In the rows, zero is written as 128.
The rows of Y fall into 4 groups, which share some directions, and each row is roughly a mix of its group's hidden directions, except some rows that fit no group.
Y:
[[ 96 143 128 180 127 110 124 122 163 131]
 [116  88 116 141 151 106 123  82 135 145]
 [104 172 119 134  98 146 100 108 117 148]
 [130 123  98 118 168 102  96 149 135 101]
 [107 137 126 131  99 153 141  80 160 130]
 [114 161 146 121 127 142  90 127  82 135]
 [156 119 124 112 118 100  80 102 152 123]
 [108 103  88 106  94 142 127 108 104 118]
 [164 150 160 140 112 143 163 142 107 142]
 [122 120  90  94 166 124 114 147 121 155]
 [134 158 160 126 132 103 116 142  94  90]
 [143 149 102 140  98 112  80 148 116 134]
 [141 153 116 173 156  94 131 112 108 128]
 [140  95 174 146 133 132 168 123 142 120]
 [137 157 140 154  97 156 157 109 146 151]
 [121  97 120 128 143 130 118 114 190 140]
 [156 148 144 170 165 110 115 105 129 125]
 [152 122 108  96 154  77 144 135 128 125]
 [149 130 160 117 141 136 155  99  88 105]
 [124 130  61 138 144 128 114 107 131 128]
 [109 132  86  93 150 117 134 135  99 103]
 [170 130 139 100  97 150 163 119 117 124]
 [140 104 143 150 129 150  88 118 164 104]
 [110 160 130 117 148 125  86 123  95 155]
 [ 86  89 105 137 119 110 149 105 126 110]
 [153  97 140 118 142  88 143 115 162 112]
 [112 163 146 126 114 127  84  98 104 141]
 [173 165 145 134 138 148 110 111 111 148]
 [139 161 126 140  88 152 161 120 157 131]
 [132 159 126 105 135 106 170 152 127 163]
 [ 97 154 104 132 109 103 134 175 137 136]
 [138 127 169 107 170 119 129 164 114 125]
 [165 136 172 144 111 144 109  98 122 138]
 [101 123 116  64 130 143 137 130 113 131]
 [102  97 175 117 138 126 135 103 156 133]
 [132 146 152 127 168 108 125 175 142 140]
 [122 149 164 134 121 177 106 127 100 137]
 [ 83 157 152 124 116 112 146 164 129 119]
 [152 144 166 102 110 146  91 131 113 148]
 [168 103  86 113 124 140 106 130 117 152]
 [115 149 135 112  99 155  95 128  87 112]
 [122 153  91 120  92 167 148 131 114 123]
 [129 116 172 140 125 152 104  85 138 112]
 [169 156  96 116 137 152 103 153 128 123]
 [117 127 124 114 169 120 110 175 116 100]
 [103 114 148 162 124 123 111 132  78 111]
 [122 145 128 117 115 157 106 109 184 138]
 [157 101 147 107 149 144 106  96 126  97]
 [152 112 133 147  98 130  86  95 128 104]
 [132 139 104 141 118 166 169 148 154 147]
 [139 119  99 156 132  85 103 142 157 113]
 [125 142 169 163 161 126 148 102 136 115]
 [111  91 140 122  98 146  86 103 123 123]
 [140 112 138 149 119 146 162 129 182 116]
 [132 139 151 134 138  67 114 102 125 120]
 [107 143 104 148 117 105 122 140 127 183]
 [103 166 137 146 131 138 126  74 119 129]
 [137 115  90 130  75 125 117 149 142 145]
 [181 108 129 143 101 143 122 103 147 141]
 [169 140 148 136 117 105 145 157  91 120]
 [101 165 131 121 116 137 109 129 178 146]
 [110 128 174 164 139 129 100 117 100 127]
 [127 118 150 178 155 138 153 132 124 160]
 [111 163 119 120 131 155 101 123 102 170]
 [109 124 122 133 118 160 108 122  75 156]
 [128 149 101 110 114 146 178 142 107 108]
 [145  83 159 133 150 111 139 113 144 158]
 [ 99 108 132 146 145 145  96  98 166 129]
 [145 133 124  70 141 111  98 107 134 129]
 [129 142  98 110 109 146 170 159 113 106]
 [128 158 103 160 157 140 160 102 145 131]
 [143 129 141 101 109 159 114  87 127 164]
 [129 143 148 103 123 137  68 113 122 146]
 [123 129 152 176 127 137 139  99 129 168]
 [108  70 123 145 146 106 108 116 139 127]
 [121 157  83 127  99 140 126 158 120 155]
 [103 124  93 162 122 109 145 136 170 124]
 [ 91 117 114 127  88 122 148 104  95 140]
 [ 96  87 119 148 105 154 111 123 144 104]
 [118 127 113 116 113 107 140 156  72 110]
 [109 142 102 140  84 134 140 118 169 144]
 [140 115 146 130 121  94  76 110 121 152]
 [176  96 147 134 124 136 160 115 104 123]
 [148 130 179 124 124 135  81 139 136 126]
 [172  83 121 155 130 150 142 124 137 127]
 [157 110 141 115  81 150  93 120 136 132]
 [122  74 164 108 128 108 111 123 128 117]
 [104  99 182 136 114 134 109 135 130 106]
 [147 128 108 131 126 146 152 145 148 184]
 [107 138  78 122 121 103 165 139 114 117]
 [123 130 172  93 108 154 124 151 149 144]
 [126 152 134 100 164 162 166 140 122 120]
 [145 139  90  82  97 107 137 134 122 119]
 [150 114 174 146  92 139 136 104 123 111]
 [148 151 171 164 137 129 142  98 145 123]
 [123 146 159 159 114 126  89 131 167 132]
 [127 143  92 132 171 129 122 138 168 109]
 [171 147 121 142 129  94 124 160 157 133]
 [159 147 109 119 101 120 158 170 146 128]
 [142 101 104 115 130 152 142 129 157 176]
 [140 134  87 150 119 136 106 101 165 151]
 [120  95 128 113 175 109 101 140 153 119]
 [144 138 126 135 143  71 153 128 156 117]
 [132 146 141 102  86 169 140 142 111 109]
 [144 150 153 136 109 142 159 109 173 142]
 [110 100 112 148 106 150 117  79 147 122]
 [188 153 125 120 110 106 122 131 147 126]
 [141 118  98 121 107 152 127 157 148  82]
 [113 176 124 107 108 150 109 162 133 116]
 [142  88 124 123 151 102 142 128 174 118]
 [176 152 103 117 120 154 117 158 113 128]
 [116  91 148 146 168 140 129 110 163 130]
 [116 117 120 129 143 126 117 145  61 137]
 [112 164 110 105 131 141  89 151 143 103]
 [110 113 143 115 175 161 113 159 139 119]
 [134 118 120 109 110 133 149  68 119 151]
 [189 145 134 120  99 123 109 121 127 116]
 [112 120 161 104 186 139 120 128 131 123]
 [ 77 100 108 138 136 110 134 161 122 120]
 [153  64 137 134 133 129 121 131 105 118]
 [126 150 120 109 132 110 169 170 129 158]
 [134 134 131  96  85 168 114 120 102 134]
 [153 152  92 118 133  91 147 145 158 121]
 [ 98 174 130 111 101 163 128 132 129 110]
 [174 152 158 140  97 122 130 116 114 150]
 [124 116 137 132 116 162 132 189 111 124]
 [152  79 148 165 107 122 140 130 125 117]
 [121 166  92 113 114 150 133 154  95 137]
 [158 126 156 156 137 100 152 157 101 117]
 [164 160 122 120 125 144 152  91 123  97]
 [137 138 156  93 120 166 146  92 143 135]
 [146 121 114 119 169  99 157 165 118 124]
 [148 122  73 135 147 143 129 100 124 103]
 [106 164 172 137 116 119 114 121 122 163]
 [162 161  95 137 107 116 118 117  92 127]
 [121  94  90 125  96 106 121 147 101 142]
 [125  85 129 135 134  78 100 127 111 134]
 [157 148  79 148 158 127 134 146 140 135]
 [135 113 128 133 134 128 134 101 191 152]
 [104 136 146 116 139 131 139 103  79  94]
 [112 125 125 137 111 156 114  82 170 135]
 [160 126 140 138 102 170 119 109 137  92]
 [140 142 172 128 145 153 132  83 142 142]
 [ 88 133 174 136 134 121 155 119 156 130]
 [125 100 133 106 125 159  86 108 140  97]
 [145 123 115 133 176 139 140 128 177 138]
 [ 84  91 120 127 167 129 131 118 113 111]
 [116 129  95 123 126 155 164 157 141  93]
 [124 112 121 165 120 121 169 161 121  97]
 [144  91 136 133 111 136 177 105 109 115]
 [171 165 118 146 129  99 153 121 148 126]
 [104 131 102 128 129 126 113 153  70 125]
 [164 130 105 153 149 100 100 119 104 149]
 [171 145 110 122 112 135 143 143 167  99]]
Here is one row of each group, with its name. Which group are the others in?
[144 124 111 127  65 140 106 119 143 137] | Q
[152 158  98 155 127  96 158 115 135 112] | L
[157  83 135 129 139 115 131 126 137 176] | S
[156  97 158 140 134  96 156 117 146 106] | G

[116 122  95 143 166 113 134 116 147  85] | S
[140 150 106  73 128  99 107 122 117 124] | G
[ 92 130 116 138 101 124 125  98 115 175] | S
[ 97 120  99 113 105 153 156 130  98 104] | L
[133 178 119 109  91 155 126 115 118 143] | G
[125 136  74 110 107 141 116 166 130 136] | S
[104  75 139 147  99 123 124 143 117 107] | Q
[148  88 129 112 128 109  91 124 102  99] | S
[162 119 102 122 101 138 149  92  96 123] | Q
[125  79 147 117 157 105 118 132 158 111] | S
[143 139  99 126 114 138 145 168  93  97] | L
[153 164 100 138 120 145 111 112 104 164] | S
[127 172 120 155 134 124 109 121 172 148] | Q
[158 157 144  96 153 140 148 118 164 132] | L
